In the rows, zero is written as 128.
Where one turn sends some rows of the set: a few examples, then the rows asked
folik: [134 121 142 110  94 108 123 140 148 116 164 165 140 141  88 116 132]
ninaf: [128 173 156 131 142 142 119 129 106 164 119 161 148 144 121 123 114]
baf: [118 118 134 135 121 127 108 112 140 143 165 175 145  84 132 118 127]
bekan: [123 128 149 116  94 104 121 141 147 121 166 164 140 161  92 124 121]
pup: [148 159 169 128 126 113 112 107 119 156 121 134 132 149 106 144 131]
pomo: [111 110 143 142 127 121 103 107 145 148 162 177 145  94 127 107 133]
boduk: [127 142 155 162 105 132 103 128 125 116 116 139 154 107 144 116 128]
disi: [131 121 147 107  99 102 121 139 144 117 161 169 143 149  88 115 127]
mutup: [ 97 120 130  99 119 139 135 144 127 159 144 153 114 132 139 142  96]
pud: [148 152 174 137 134 113 125 104 119 160 126 145 125 144 107 143 129]
Fel: [116 115 134 136 130 129 118 116 143 141 167 175 140  84 129 118 130]
por: [138 169 151 139 130 150 114 138 107 166 126 163 146 146 111 116 121]
Noges: [126 137 170 108 121 111 102 147 121 107 113 132 143 150 124  97 124]
Gilu: [110 119 131  89 127 139 136 152 136 147 150 154 115 131 130 142 101]
gubok: [107 122 127  95 130 132 137 154 134 152 149 156 114 135 136 148 105]
giv: [124 113 171 113 108 114 128 147 143 104 118 131 148 139 136 112 106]
nuzad: [128 121 143 103 144 134 143 145 128 151 158 146 110 129 131 156 105]
tivod: [142 124 147  99 108 109 121 145 124 121 165 157 130 141  84 103 133]
vok: [118 128 149 140  98 115 103 134 141 101 143 122 144 106 147 107 124]
Mag: [110 114 159 165 131 126 106 122 144 155 143 144 133 173 118 113 131]
Loko: [103 124 149 139 138 126 123 168 147 119 128 136 136 124 160 115 116]
Fomot: [ 92 113 165 138 119 123 125  95 110 153 130 145 127 146 126  96 105]
Bomug: [119 174 151 138 143 106 107 113 100 149 135 145 124 126 110 108 139]
Fafu: [124 170 156 122 141 110 105 113  94 151 146 143 115 131 113 103 128]
fem: [109 142 165 134 150 119 122 147 130 122 123 127 125 132 160 143 114]
gis: [101 145 148 148 102 143 104 117 118 145 162 133 137 167 131 116  96]
masi: [137 124 134 147 120 142 121 124 126 143 163 174 147  84 120 116 130]

baf -> disi
gis -> Fomot
Bomug -> pup
Now find these:
Fafu -> pud
tivod -> nuzad
giv -> Loko
mutup -> pomo
boduk -> Noges
Gilu -> Fel

